(in the rows, 128 means zero)
Each named turn below is shown by a few rows before and after it. Which turns, in which order, take the first row of each later pair to the second? The first pair is answered.
kisug:
[140 107 133  89 127 113 108 148  99 140 115 108 131 102 131 107  90  98
 149 107  97  85 129 130 122  99 137 115 125 171 108] -> [129 135 137 117 118 155 124 151 166 136 152  96  73 106 127 161  89 126
 154 129  93 154 117 116 140 129 101 144 148 135 126]
[122 135 140 127 128 125 141 116  91 131 127 131 143 128 131 121 128 123
 119 121 135 108 139 134 128 110 133 117 121 131 125] -> [116 144 144 131 119 139 137 141 117 136 127 121 129 115 120 132 117 123
 122 126 112 124 139  96 126 120 136 133 123 127 119]
[138 111 154 134 126 123 123 140 113 136  93 139 149 113 134  97 114 120
 108 145 127 126 127  91 125 106 146 139 118 122 126] -> [128 126 155 154 126 149 135 131 147 125 117 133 118 126 133 132 124 132
 110 153 135 166 123  96 139 120 120 149 131 100 137]
[139 120 132 148  90 118 138 106 117 131 127 152 176 117 136 138 157 143
 119 157 141 142 156 103 163 112 154 139 131 130 131] -> [136 122 132 152  86 122 139 111 127 133 129 149 172 115 138 140 154 143
 121 156 139 149 157  96 161 114 151 143 136 130 132]
Vipi:
[125 118 119 121 150 123 130 125 143 146 137 112  95 127 115 135 145 131
 141 127 129 134 136 166 124 146 110 150 157 131 128] -> [122 117 116 109 148 125 123 143 143 153 129 111  99 109 105 132 129 120
 146 126 107 124 139 136 118 143 123 153 154 142 124]
[ 96 130 134 163  98 148 165 139 150  92 134  83 109 158 127 166 120 135
 145 155 188 190  85 145 166 150  99 112 132 131 149] -> [103 109 109 131 141 106 160 143 118 103 140  65  95 149 117 135  98 113
 168 127 180 140  76 188 153 144 107  91 144 166 137]
[163 140 146 159 109 127 116 108 179 129 156 111 100 145 121 148 114 136
  84 118 171 168 127 105 159 162 119 132 114 116 129] -> [171 124 127 142 149  99 121  94 152 129 166  98  84 150 124 132 108 124
 107  93 172 132 119 158 149 160 120 108 123 135 123]
fiku:
[117 172 106 159  98 133 119 131 143 115 139 152 205  94 123 102 139 145
 161 148 117  55 138 205  99 127 115 107 126 134 108] -> [109 182 117 166  75 146 119 144 157 119 128 159 215  80 118 108 140 150
 153 159 109  74 143 166  97 126 119 123 117 123 111]
[114  97 146  91 118 106 135 145 158 134 125  75 108  80 127 130 117 123
 136 119 117 146 131  85 123 121 109 162 138 105 133] -> [117 100 146 109 132 117 146 104 159 123 152  84  94 112 138 142 139 135
 132 112 146 163 123 137 135 129  87 149 148  83 144]
[119 150 134 154 162 141 100 157 179 127 159 112  51 101 127 151 143 109
 130 110  97 169 117 151  86 183 144 160 140 105  64] -> [124 138 122 143 174 126  96 164 169 127 159 112  49 100 123 142 135  98
 136 103  90 152 115 160  84 176 155 154 141 117  58]
Now pairs of rows:
Between the rows of a pair lie two turns.
[161 190 148 122 151  73 106 143 132 129 134 123  82 141 100 143 140 111
 183 134 104 186 197 146 123 111 172 104 140 159 137] -> [159 192 149 122 146  71 104 156 132 131 122 124  93 133  95 140 133 110
 177 135  95 183 197 131 117 105 178 108 133 164 135] | kisug, Vipi
[ 97 124 162  86 135 128  87 159  85 112  47 238 156  99 117 105 115 176
  76 129 112 100 112 100 127 100 188 100  53 144 159] -> [ 99 141 157 128 176 160 128 103 135  91 145 226  55 154 132 167 141 207
  99 124 144 172  87 205 167 142 109 105  94 103 183] | kisug, Vipi
[116 145 118 115 140 122 143 104  83 101 110 135 126 127 137 117 151 137
 125 135 169 138 139 115 123 141 134 105 117 104 121] -> [112 153 117 119 134 141 148 120 111 103 121 123 106 116 125 139 143 143
 132 145 155 163 132  93 126 150 126 125 125  96 124] | kisug, kisug
[124 113 114 143 133 122 150 110 126 137 144 121 109 140 136 150 136 139
 139 113 134 129 135 181 130 130  91 129 152 135 149] -> [121 116 106 136 134 120 144 147 137 152 136 106  95 111 116 148 115 128
 148 111 105 124 136 148 119 137 101 145 157 149 142] | Vipi, kisug
[143 109 130 134 141 109 133  80  63 120 122 155 177 165 154  94 153 128
 104 121 174  96 143 193 117 114 127  81 117 126 113] -> [119 146 130 134 105 155 134 189 171 137 135 113 114  89 101 146 103 136
 123 153  81 172 138  42 116 143 118 161 134 113 113] | Vipi, kisug
[134 157 104 127  82 145 113 185 160 154 118  93  84  69 107 125 100  92
 175  77 124 143 128  95 107 149 181 132 161 160 145] -> [140 153  96 139 116 141 132 130 151 139 156 101  52 112 127 137 127 102
 181  66 164 147 114 192 125 165 149 109 177 149 154] | fiku, Vipi
[163 130 138  85 122 128 114 125 100 115 109 156 151 132 142  82 130 123
 114 130 116 102  84 122 147 114 156 124 119 145 122] -> [164 137 148 106 113 149 125 103 111 104 124 163 139 155 151 102 148 139
 103 140 139 129  83 146 161 122 140 127 120 121 128] | Vipi, fiku
